One turning vector, and how many steps it has turned
The counts run from 0 to 692.
1.766 1.748 -3.589 0.302 1.093 2.986 0.610 1.570 0.569 -0.568 2.380 1.730 -1.313 -3.300 1.221 0.288 0.784 0.238 -1.638 -1.593 1.326 -0.156 -0.950 0.690 0.619 1.746 -1.159 -1.620 -4.583 2.299 -2.320 -0.116 1.535 -2.709 2.381 0.785 -1.114 2.229 2.610 -0.862 1.734 1.680 -2.352 -1.495 0.749 0.239 -2.569 -0.829 1.878 -> 600
4.903 1.910 1.412 -1.253 -0.057 -1.800 -0.455 -0.438 0.117 -0.651 -0.954 -1.650 -3.399 -1.063 -0.253 -2.431 -1.471 0.878 3.206 0.907 -2.001 1.432 -2.257 -1.072 2.332 0.024 3.829 1.666 -1.634 2.446 1.386 -0.373 0.495 -1.243 -0.895 1.009 1.090 -2.017 -0.021 -0.971 1.820 -2.421 -2.077 -0.666 0.364 -0.796 0.592 -2.683 1.954 -> 420
-0.499 -0.877 -0.388 -0.879 -1.659 -1.970 0.130 -1.524 3.030 0.588 0.780 -1.304 1.040 0.536 -0.162 0.251 -1.624 1.255 0.047 0.330 2.631 -2.358 1.005 1.504 1.023 1.191 2.020 -4.413 -1.439 3.700 1.344 -3.416 0.259 1.758 2.787 0.564 -0.777 -2.574 3.132 -1.358 2.260 -2.426 -2.153 0.172 -1.552 0.227 -2.226 -1.743 -1.405 -> 154
-1.507 0.881 4.978 -1.963 0.069 -0.442 -2.246 -3.000 1.074 0.110 -0.525 -1.934 -0.890 -1.891 0.364 -1.691 0.941 0.128 -1.125 -1.410 0.232 -1.976 -1.400 1.355 2.056 -2.425 -0.213 -3.161 0.358 -0.112 -0.225 -2.035 -2.891 1.141 2.283 1.095 -1.036 -3.070 -0.282 -0.741 1.542 -0.782 2.318 -0.138 -0.079 -1.383 1.315 -1.750 -3.453 -> 259
1.351 1.220 -1.556 -1.862 0.302 -2.214 -1.717 0.856 -0.814 2.130 -2.684 -1.620 -2.872 0.473 2.497 2.544 -1.939 -0.435 -1.360 0.053 -1.965 1.774 0.565 -0.580 0.599 1.972 0.876 0.803 -0.212 0.896 -1.462 0.830 0.374 -3.604 4.325 0.013 -0.097 -2.783 -0.088 -1.148 -1.113 -1.719 1.795 -4.785 1.381 -1.453 -1.073 1.495 1.468 -> 290
-1.264 1.630 1.974 -2.180 -2.949 -0.757 -1.978 -0.661 -1.523 1.476 0.450 2.100 2.021 -1.210 0.956 0.150 -0.359 -1.422 1.148 1.090 2.113 -0.387 -1.078 -3.632 -1.897 1.848 1.104 -1.568 -2.983 4.970 0.972 -2.161 0.338 -1.916 1.584 -0.858 1.698 -0.374 1.540 -0.307 1.988 -1.119 -0.650 0.506 -1.194 0.260 -2.033 -2.543 -1.339 -> 135
0.358 -1.468 0.384 -1.741 -2.699 2.230 -1.756 -0.687 -1.723 2.231 0.087 -3.335 -1.771 -0.362 0.231 0.309 1.963 1.138 -3.188 0.517 -0.421 -2.545 -1.886 -0.926 -0.354 -0.401 -1.038 -1.736 -4.028 -0.885 -0.831 -0.722 1.097 -1.626 0.224 0.137 1.783 1.179 0.320 1.145 -0.443 4.859 2.835 1.534 0.540 -1.009 1.877 2.965 -1.973 -> 487
1.502 2.269 -0.818 -1.673 0.898 -1.962 -2.186 0.640 -0.429 1.953 -2.978 -1.415 -2.712 -0.385 2.541 2.713 -1.404 -0.694 -1.277 0.081 -0.899 2.320 0.283 -0.886 1.224 1.599 0.610 -0.336 0.718 0.467 -1.987 1.017 -0.599 -2.572 4.645 0.109 -0.180 -2.318 -0.415 -0.771 -1.247 -2.327 1.350 -4.973 0.923 -1.050 -1.175 1.076 0.523 -> 289
3.660 3.429 1.636 -1.449 -3.173 -1.254 -3.039 -1.221 -0.316 2.242 0.152 -2.509 0.069 0.075 0.356 0.486 1.436 2.408 0.383 2.705 -0.159 -1.625 -3.516 -2.346 -0.894 0.106 3.440 0.213 -1.982 2.488 -0.385 -1.540 -0.401 0.689 1.583 0.663 0.327 0.557 1.292 0.645 1.135 1.089 1.788 0.127 -0.569 0.802 -1.640 -3.175 -0.150 -> 33
-3.378 -0.633 0.795 -2.819 -1.150 2.301 -0.123 -0.286 0.330 0.351 0.218 3.172 1.182 -1.420 0.469 2.341 2.317 -0.713 -2.823 0.122 2.148 -1.519 -1.046 0.207 0.420 -0.412 -3.092 -0.551 -3.411 1.334 1.277 -0.264 -2.493 -3.427 4.910 -0.883 -0.121 -0.315 -0.436 -0.454 -0.622 1.703 -2.642 -1.893 -0.697 -0.272 -1.044 0.939 -1.631 -> 367
0.082 0.765 -2.554 0.590 -1.006 0.679 -0.109 2.552 0.523 4.052 -0.454 0.034 -4.628 -3.494 1.995 -1.757 -3.449 -0.409 0.387 -0.368 0.209 -2.594 1.056 -0.563 1.088 -0.062 -0.240 -0.076 -4.271 2.303 -0.755 -0.054 1.727 -2.093 2.334 0.352 1.285 1.617 -1.429 -0.005 1.191 2.282 0.354 -1.091 0.161 -2.237 -0.439 2.214 0.825 -> 587
1.284 -1.705 -3.002 0.227 -1.383 -1.546 -0.515 1.573 -0.232 1.105 1.720 -2.528 -1.443 -0.010 0.607 0.955 -0.048 0.859 0.215 0.479 0.523 1.421 -0.995 1.356 -0.829 3.431 1.439 -1.088 0.673 1.004 -4.333 -0.722 2.821 0.137 1.775 0.908 1.320 -2.214 4.537 0.761 1.427 -1.425 1.557 -3.614 0.341 0.093 -2.825 2.692 2.918 -> 303
1.061 0.439 -3.645 -0.394 -1.829 -3.779 -0.572 0.364 1.789 0.965 0.506 -4.012 -0.095 0.887 3.183 -0.406 1.420 1.555 -0.060 1.235 2.381 -1.763 -0.533 -0.296 -0.367 -0.828 2.500 1.364 -3.345 0.281 -0.429 -1.196 -1.441 0.137 1.450 3.214 1.203 -1.692 -0.701 -2.183 3.621 -0.807 1.223 -0.467 -0.962 0.295 -2.115 -2.453 0.827 -> 50
-0.334 -1.391 -3.158 0.149 -0.196 -0.223 1.211 -0.077 -0.260 -3.519 -0.240 1.274 -0.009 -0.154 -0.177 -4.708 1.399 0.374 -0.226 3.245 2.286 0.172 -3.035 -0.920 -0.440 3.605 0.782 -1.143 -3.955 0.199 -0.800 -1.198 0.784 -1.167 -0.900 -0.151 2.283 2.598 0.940 1.172 0.349 -0.526 1.112 -1.578 0.997 2.331 1.433 -3.069 -0.177 -> 226
1.725 0.200 0.003 -1.994 -0.903 -0.117 0.054 1.329 -0.679 2.644 -1.030 -1.445 -0.871 1.938 0.726 4.040 -1.054 -1.579 -2.131 0.651 -3.065 1.063 0.278 0.096 -1.000 1.947 0.228 0.978 -0.768 1.837 -2.769 0.186 2.005 -4.025 2.739 1.333 0.912 -2.239 2.388 -1.636 -0.058 -0.866 0.483 -3.657 1.062 -0.502 -1.368 2.382 2.856 -> 293
-0.191 0.095 -1.610 -0.762 -0.172 -0.143 0.542 -1.101 -3.281 1.486 0.784 1.965 -1.201 -3.538 2.956 -3.058 -2.680 -2.035 1.253 2.079 0.211 1.336 -3.542 -4.192 0.050 1.607 -0.386 -0.646 -2.304 1.396 -1.850 -1.128 -2.503 -0.134 -0.281 -0.560 2.946 -0.311 0.519 0.367 0.931 -0.174 -1.502 -0.975 1.918 0.844 -0.969 -3.076 -0.882 -> 123
-0.629 -3.285 -0.130 -1.779 -0.851 -0.254 1.501 -1.151 -0.811 -1.098 1.084 -0.331 -2.888 -3.001 -0.127 -2.635 0.616 1.031 -1.329 0.311 -0.704 1.714 -3.696 1.114 2.798 3.794 0.010 0.419 0.020 -3.656 -1.513 0.119 -1.485 -1.326 0.784 -0.941 1.816 -0.717 0.677 3.538 -1.220 1.302 0.021 -1.284 0.276 -2.506 0.920 2.613 -0.037 -> 96
-1.642 1.904 3.492 -3.187 -0.587 2.934 0.139 1.386 1.621 1.004 2.461 0.771 1.586 -2.639 -2.034 -1.147 2.842 -1.117 0.580 -0.362 1.880 -0.994 -0.917 0.257 3.048 -0.346 2.024 1.970 -2.608 0.858 0.704 -1.256 -0.821 -0.386 -2.072 2.708 1.946 0.554 -0.591 2.487 2.079 1.359 0.542 2.080 -3.678 -0.632 -0.160 -0.568 0.623 -> 341
-1.328 0.526 3.074 -3.932 -2.837 -0.219 -0.245 -3.319 -0.041 2.373 -0.833 -2.100 -1.059 -0.160 -0.054 -0.683 0.988 0.073 -1.298 -0.726 -2.515 -1.744 -1.108 0.267 1.162 -2.241 -1.013 -0.210 -1.695 0.203 2.094 -1.348 -4.058 -2.048 3.483 -1.751 -1.435 -2.279 -0.909 -2.530 -0.294 -0.166 2.370 -0.059 1.613 -0.641 -0.186 -1.311 -2.665 -> 263
-2.262 0.416 -0.195 -2.156 1.132 0.980 1.306 -1.476 0.473 1.541 1.518 0.355 3.261 -0.535 -0.772 1.061 -3.144 -2.473 -1.475 0.402 0.584 -0.272 1.970 0.625 -0.147 0.664 2.550 -2.207 -0.288 3.558 0.033 -1.664 2.081 -1.516 1.260 2.368 0.532 -1.530 2.258 -2.718 2.215 -1.464 -2.005 -1.066 -1.670 1.782 0.575 -5.209 -1.310 -> 147
0.966 0.063 -3.412 -0.702 -1.623 -3.289 -0.739 1.556 1.215 0.927 0.663 -4.566 -0.300 0.136 3.165 -0.898 0.990 0.924 -0.231 1.272 2.230 -1.041 -0.269 -0.736 0.404 -0.998 2.763 1.488 -2.911 -0.100 -0.275 -1.413 -0.959 0.968 0.494 3.483 1.590 -1.527 -1.075 -2.426 3.385 -0.920 1.392 -0.753 -1.326 0.791 -1.620 -3.106 0.371 -> 49
-1.508 -1.779 1.497 -1.431 -3.728 0.944 0.011 1.081 5.161 0.490 -1.367 -0.043 -1.397 0.612 1.672 -0.589 3.121 1.250 -3.677 1.668 -0.644 -1.809 -1.412 2.278 2.306 2.285 -1.124 0.503 -3.453 -0.661 -0.617 0.850 0.817 -0.264 2.956 -0.487 -2.564 0.239 1.617 0.995 -1.174 2.757 1.178 -1.748 -0.626 0.478 1.198 1.837 -0.393 -> 468
-0.314 1.981 -1.038 -3.694 1.126 1.517 -1.449 -1.537 -3.743 -1.022 1.077 -1.056 2.343 0.044 -1.519 2.376 2.585 -0.866 0.155 -2.315 0.052 0.309 -1.721 -1.580 -2.096 -0.158 -0.382 -0.623 -2.729 2.714 0.242 -1.399 -0.462 -4.408 0.681 0.804 2.696 -1.512 0.464 -1.267 1.682 -1.743 3.160 -0.718 1.886 -0.976 -2.028 -0.312 0.825 -> 516
2.698 -1.868 -2.864 0.972 -0.750 0.019 0.148 3.428 -0.649 -0.439 1.390 -0.153 -3.380 -3.667 -0.627 -0.621 2.091 2.358 0.711 1.269 0.691 -1.094 -3.365 1.621 -0.445 -0.583 0.364 2.846 -1.085 0.128 -2.975 0.298 0.197 -1.377 2.560 0.617 2.197 1.053 -0.200 1.673 0.679 0.372 -0.922 -3.810 0.000 -1.794 -0.923 2.522 2.332 -> 200
-3.579 -1.297 -2.644 -3.509 -1.323 -1.214 0.463 -3.512 -0.484 -0.827 -0.485 -2.957 2.457 0.589 -1.022 -0.395 -0.439 -1.288 1.213 1.742 0.113 3.103 -0.783 0.980 -0.813 2.516 0.278 -0.068 0.233 0.930 1.973 -1.225 -0.229 -1.614 0.445 0.765 3.511 -2.559 -0.536 -0.799 2.877 -4.386 -0.507 -2.043 0.280 0.072 -1.053 -1.426 -1.513 -> 531
-1.100 0.124 2.342 -2.287 -2.244 2.513 -1.040 -2.331 -4.176 1.484 0.935 2.275 -0.560 -4.122 0.104 -1.102 -0.083 -1.420 -0.151 0.509 -1.503 0.090 -4.274 -2.658 -1.159 2.230 -0.752 2.359 -1.634 1.936 -0.747 0.576 -0.543 -3.845 0.942 -1.310 2.133 0.097 0.639 1.334 0.903 1.912 -0.363 -0.560 0.414 -2.473 -0.319 0.017 -0.314 -> 116
-1.046 -2.854 -0.696 -2.815 -1.187 0.783 -0.605 -3.546 0.547 -2.291 0.079 -3.148 1.824 -1.100 -3.079 0.381 0.720 2.121 -0.598 1.583 -1.267 -0.879 -3.007 2.246 0.323 -0.168 1.358 -0.439 -1.332 0.274 4.904 -2.255 -0.121 0.706 0.420 1.183 2.306 -0.701 -2.137 0.685 0.691 0.109 -0.903 -0.802 0.323 -1.425 2.039 -1.727 -3.181 -> 634
1.152 -0.573 2.354 -0.827 0.018 -1.516 -1.441 2.438 -1.599 0.803 -2.361 0.088 -3.607 1.652 1.440 -1.453 0.283 -3.097 0.917 2.915 1.547 -0.288 0.553 -2.933 1.088 -3.271 0.151 0.789 -1.329 0.239 -1.201 0.155 -0.388 -2.618 2.220 -0.132 1.956 -3.201 -0.961 -1.060 -1.413 -1.954 1.820 -3.329 -0.705 2.756 1.674 0.474 0.296 -> 669
-2.789 -1.724 3.684 -3.886 -1.073 1.304 1.859 0.184 1.575 1.906 0.571 -1.161 1.341 1.458 -1.180 0.559 -0.792 -3.041 0.179 1.780 -1.793 2.786 1.048 0.939 3.348 0.648 1.735 0.481 1.561 0.583 1.390 -0.427 0.619 0.755 -0.370 1.060 1.205 -4.670 1.357 0.240 0.216 -3.149 -0.032 -1.725 -1.910 2.227 0.822 -0.261 0.102 -> 547
-3.862 -1.157 0.254 -2.019 -0.263 1.238 -1.551 2.130 1.631 0.045 -0.776 2.397 -0.769 -4.121 2.931 -0.236 1.163 -1.517 -1.040 -1.246 2.247 -0.531 0.092 -0.642 2.431 -1.157 -2.122 -1.629 -3.378 0.494 2.018 -1.163 -2.646 -0.043 3.235 0.323 0.280 -2.028 -2.838 0.124 0.340 0.318 0.396 -1.890 -0.691 -1.481 -0.091 0.643 -3.046 -> 363
-1.889 -3.093 2.369 -3.226 -3.117 -2.164 2.652 -0.785 1.698 1.842 0.285 -1.081 0.038 1.503 -0.299 -1.269 -0.755 -1.189 0.523 3.274 -1.079 2.687 -0.548 0.371 3.251 2.031 2.149 0.924 0.878 -0.297 1.239 -0.804 -1.541 0.979 0.111 -0.681 0.944 -3.779 1.295 1.345 -0.194 -2.078 -2.429 -0.793 -2.500 1.825 -0.117 -0.287 -0.302 -> 550
0.315 1.122 -3.634 0.515 0.981 3.914 -1.210 2.230 -1.420 0.371 -0.336 -1.634 -2.263 -2.331 -1.053 -0.733 0.657 -0.162 2.070 2.282 0.920 -0.269 -1.844 1.654 -0.098 -1.499 -1.351 1.086 -0.725 0.082 -1.801 1.445 1.602 -1.232 1.283 1.496 3.012 3.244 -1.581 1.585 0.738 0.561 0.087 -5.227 1.448 1.285 0.946 2.517 1.274 -> 204
1.367 1.584 0.614 -0.874 -2.979 1.069 -2.796 -1.356 -1.003 4.303 -0.405 -5.424 0.045 -1.715 1.110 -0.928 -0.898 0.375 1.026 1.865 -3.017 0.134 -1.787 -1.310 -0.771 -1.871 1.918 -0.288 -1.232 1.523 0.872 -1.571 2.356 2.612 0.490 1.229 1.227 0.523 -0.496 -0.894 2.066 1.142 3.057 -0.879 0.576 1.398 0.794 -2.442 -1.564 -> 29
-2.262 -0.279 1.648 -1.727 1.067 0.311 -0.074 1.839 1.602 0.278 0.065 3.003 0.078 -2.216 0.344 1.117 0.969 -1.467 -1.380 1.387 4.628 -3.126 -0.716 -0.025 1.202 -1.228 -0.638 -2.319 -3.205 0.760 -0.834 -3.272 -4.000 -0.072 1.697 2.085 2.804 0.407 -1.915 1.897 1.341 0.179 -1.111 0.509 -1.636 -1.122 -0.579 0.308 -2.767 -> 359
-0.130 -1.786 3.422 -2.416 -1.593 -2.082 0.927 -3.503 1.044 0.109 -0.478 -1.983 -0.558 1.137 -0.341 -2.236 0.799 0.053 -1.828 1.521 0.312 -2.920 -1.630 -0.153 0.241 -1.065 0.583 -3.472 -2.607 -0.104 -0.392 -3.797 -3.617 0.721 -0.098 0.064 1.272 -1.112 0.189 -0.642 1.339 -0.079 0.683 1.940 0.591 0.104 0.553 -2.455 -3.925 -> 255
1.690 1.428 -1.067 -1.083 -0.521 0.357 -0.643 0.507 2.225 0.173 -0.750 -1.662 -1.719 0.329 1.472 -1.455 -0.938 0.030 1.080 0.529 -0.674 3.843 -1.298 -1.060 4.468 5.292 2.746 0.518 -2.160 0.369 -0.003 1.356 3.042 0.503 -2.098 2.055 0.948 -1.272 2.143 2.546 0.534 -0.425 0.486 -0.515 -0.600 0.285 0.181 0.816 2.669 -> 317
-1.661 0.241 0.817 -3.663 -0.279 -0.949 1.519 -2.707 2.477 -0.351 -1.666 1.032 0.590 2.867 -1.277 0.513 -1.470 -0.950 0.304 1.272 -0.783 0.447 -0.900 1.511 2.533 3.819 1.870 0.325 -0.679 2.650 2.272 -0.596 -1.652 -0.883 0.928 -0.098 0.869 -4.758 1.344 1.068 -0.723 -3.660 0.443 -2.461 0.827 -1.545 0.431 0.276 1.009 -> 542
3.398 -0.980 -1.735 0.174 -0.945 -1.100 -0.424 3.596 -0.111 -0.702 -0.213 -1.789 -4.302 -3.677 0.610 -0.966 1.078 1.491 0.740 2.292 0.350 2.003 -2.110 -0.172 1.863 -0.235 1.051 2.941 -0.467 -1.552 -1.116 0.280 -0.155 -1.468 1.863 0.933 2.487 1.642 -2.826 1.142 0.164 0.836 -3.144 -2.767 -1.997 -0.877 -0.130 1.783 0.637 -> 197
-1.995 2.338 2.402 -3.239 -1.352 2.345 0.403 -0.832 2.159 1.029 1.196 0.478 0.873 -0.854 -1.955 -0.865 1.207 -0.015 0.658 0.544 1.074 -2.795 -1.500 0.474 2.863 1.203 1.601 2.566 -3.919 2.069 1.962 -0.134 -1.202 -1.282 -2.227 2.464 2.250 1.108 -1.072 2.713 2.390 1.979 0.571 2.813 -2.223 -2.064 0.302 0.587 0.894 -> 339
-2.337 -0.001 0.435 -3.200 1.220 -0.120 0.434 -0.149 0.700 -0.690 0.907 -0.110 1.794 1.486 -1.156 0.623 0.676 -1.660 2.029 0.496 1.411 2.035 -0.211 0.748 1.984 1.191 1.544 -2.887 1.431 1.638 0.372 -2.560 -1.563 1.816 0.655 0.534 1.782 -4.132 1.790 1.499 0.066 -5.564 2.859 -3.082 0.745 1.991 -1.725 -0.803 0.024 -> 537
0.168 0.615 -1.439 -2.284 2.434 1.564 -1.207 -2.654 -4.302 0.193 -0.124 -3.748 -1.015 -2.452 1.308 -0.325 -0.736 -1.169 -2.810 -0.329 -0.755 1.951 -1.416 -2.174 -0.263 -0.526 0.158 -0.359 -2.070 -1.870 -1.695 0.416 0.425 -3.762 -0.802 2.571 3.472 1.020 -1.632 -1.170 1.866 2.225 0.202 -0.103 0.875 -0.978 1.889 -1.604 -1.954 -> 502
